One turn moves each row of this set onto another row. After a few examples, where does it send each row asked below?
z_886: [ 1.56  2.77  0.68 -1.85 -4.75 -1.35 -1.74  0.68  1.33  2.86 -1.24  2.35
  2.61  0.48  1.03  0.40 -0.45]
z_233: [ 2.33  1.42  0.56 -2.13 -4.45 -1.56 -0.83  0.49  1.70  3.18 -1.89  2.11
  2.63 -0.37  0.48 -0.36 -0.36]
z_451: [-1.27  0.28  0.55 -0.43  0.85  0.21 -1.37 -1.66 -0.37 -2.43 -4.22  1.03
 -0.97 -2.41 -1.12 -0.75  0.88]
z_620: [-2.21  3.75 -1.82 -0.93 -2.42 -0.23 -1.09  1.51  0.13  0.33 -0.35  0.45
  0.41  2.44  1.23 -1.95 -1.35]
z_590: [ 0.65  1.25  1.38 -1.61 -0.81 -1.06 -4.73  2.50 -0.81  3.19 -0.14  2.66
  0.91 -0.02  2.88 -0.45  1.36]
z_741: [ 1.19  1.55  0.53  0.45 -3.51  0.01 -1.64  0.69  1.35  2.82 -3.87  1.96
  1.58  1.71  2.67  1.53  1.05]
z_556: [-3.24  0.14  2.50 -1.69 -2.85  0.13 -4.13  1.48  0.17  0.47 -0.42  0.55
  1.35  0.51  2.13  3.14 -0.57]
z_408: [-1.69  1.67  0.33  0.23 -0.09  0.75 -1.13 -1.84  0.18 -2.82 -4.73  1.03
 -0.98 -1.41 -0.71  0.25  0.84]
z_812: [ 0.19  3.20  1.05 -0.22 -2.65 -0.31 -3.95  1.58  0.15  2.69 -1.39  2.63
  1.14  1.62  3.44  1.41  1.17]
z_810: [-1.15  0.28 -1.58 -2.28 -0.83 -0.85 -0.69  1.84 -0.40  1.18 -0.34 -0.03
  0.39  0.51  0.19 -4.07 -1.43]
z_314: [-0.69  0.21 -2.11 -1.41 -2.00 -0.38  0.92  1.16  0.73  1.24 -2.14 -0.54
  0.74  1.02  0.05 -3.39 -1.44]
z_679: [-1.40  2.31 -2.41 -0.73 -2.91  0.06  0.62  0.99  1.07  0.79 -2.19 -0.20
  0.79  2.28  0.77 -1.77 -1.51]
z_796: [ 1.74 -1.55  1.08 -1.74 -0.80 -1.40 -2.73  1.76 -0.38  3.73 -1.94  1.76
  1.24 -0.97  1.85 -1.26  1.29]
z_481: [ 1.31  3.15  0.81 -2.32 -4.00 -1.56 -2.75  1.15  0.64  3.03 -0.13  2.62
  2.25  0.13  1.31 -0.01 -0.32]
z_711: [-1.87 -3.62  2.39 -2.49 -2.10 -0.51 -2.70  1.22  0.33  1.26 -1.53 -0.20
  1.59 -1.16  0.92  1.49 -0.53]
z_734: [-1.87  0.93  0.85 -0.82  1.44  0.04 -2.59 -1.08 -1.01 -2.58 -2.85  1.24
 -1.07 -2.64 -0.74 -1.10  0.99]
z_909: [-2.67 -1.77  2.72 -2.71 -1.82 -0.45 -4.28  1.72 -0.42  0.77 -0.11  0.38
  1.30 -0.67  1.55  1.75 -0.64]
z_406: [-1.82  0.84  0.81 -0.71  1.43 -0.09 -2.93 -0.94 -0.82 -2.83 -2.65  1.16
 -1.11 -2.59 -0.65 -1.40  1.09]
z_352: [-2.39  2.60  0.94 -0.18  0.63  0.20 -3.40 -0.86 -0.82 -3.23 -2.38  1.60
 -1.15 -1.62 -0.05 -0.43  1.02]
z_640: [-2.64 -0.57  2.15 -0.99 -3.84  0.50 -2.60  0.65  1.31  0.42 -2.28  0.05
  1.72  0.97  1.89  3.56 -0.69]
z_240: [ 1.81  1.96  1.20 -2.97 -3.41 -2.11 -2.80  1.36  0.36  3.21  0.09  2.53
  2.24 -0.80  0.87 -0.89 -0.30]
z_477: [-1.21  0.00  0.54 -0.31  0.63  0.18 -1.68 -1.41 -0.13 -2.76 -4.17  0.77
 -0.99 -2.43 -0.83 -1.14  1.01]
z_803: [-2.34  3.04  0.62  0.13  0.06  0.67 -2.34 -1.56 -0.31 -2.98 -3.66  1.40
 -1.03 -0.88 -0.17  0.61  1.01]
z_649: [-2.05  2.49 -1.39 -1.98 -0.99 -0.66 -1.73  2.24 -0.70  0.77  0.79  0.40
  0.14  1.33  0.99 -3.08 -1.30]
z_837: [-1.77 -2.80  1.95 -1.39 -3.47  0.10 -1.64  0.55  1.31  0.89 -2.87 -0.44
  1.83  0.05  1.16  2.46 -0.65]
z_930: [ 2.19  0.74  0.91 -2.78 -3.41 -1.98 -1.62  0.98  0.67  3.42 -0.89  2.17
  2.42 -1.06  0.39 -1.12 -0.35]
z_216: [ 2.15 -1.48  0.54 -0.56 -2.42 -0.54 -1.03  0.87  1.16  3.59 -4.05  1.23
  1.59  0.05  1.81  0.01  1.25]
z_924: [-1.52  1.09  0.47  0.37 -0.16  0.70 -1.32 -1.78  0.40 -2.99 -4.75  0.89
 -0.62 -1.48 -0.65 -0.04  0.97]
z_696: [-2.42  2.83  0.66  0.64 -0.41  0.59 -2.55 -1.39  0.05 -3.21 -3.68  1.40
 -0.76 -0.91 -0.11  0.33  0.87]
z_441: [-2.50  2.63  0.82 -0.52  1.02  0.43 -3.07 -1.04 -1.09 -2.86 -2.53  1.56
 -1.19 -1.65 -0.23 -0.25  0.94]

z_406 goes to z_477
z_640 goes to z_556
z_796 goes to z_216
And these:
z_451 goes to z_408
z_810 goes to z_314
z_233 goes to z_886

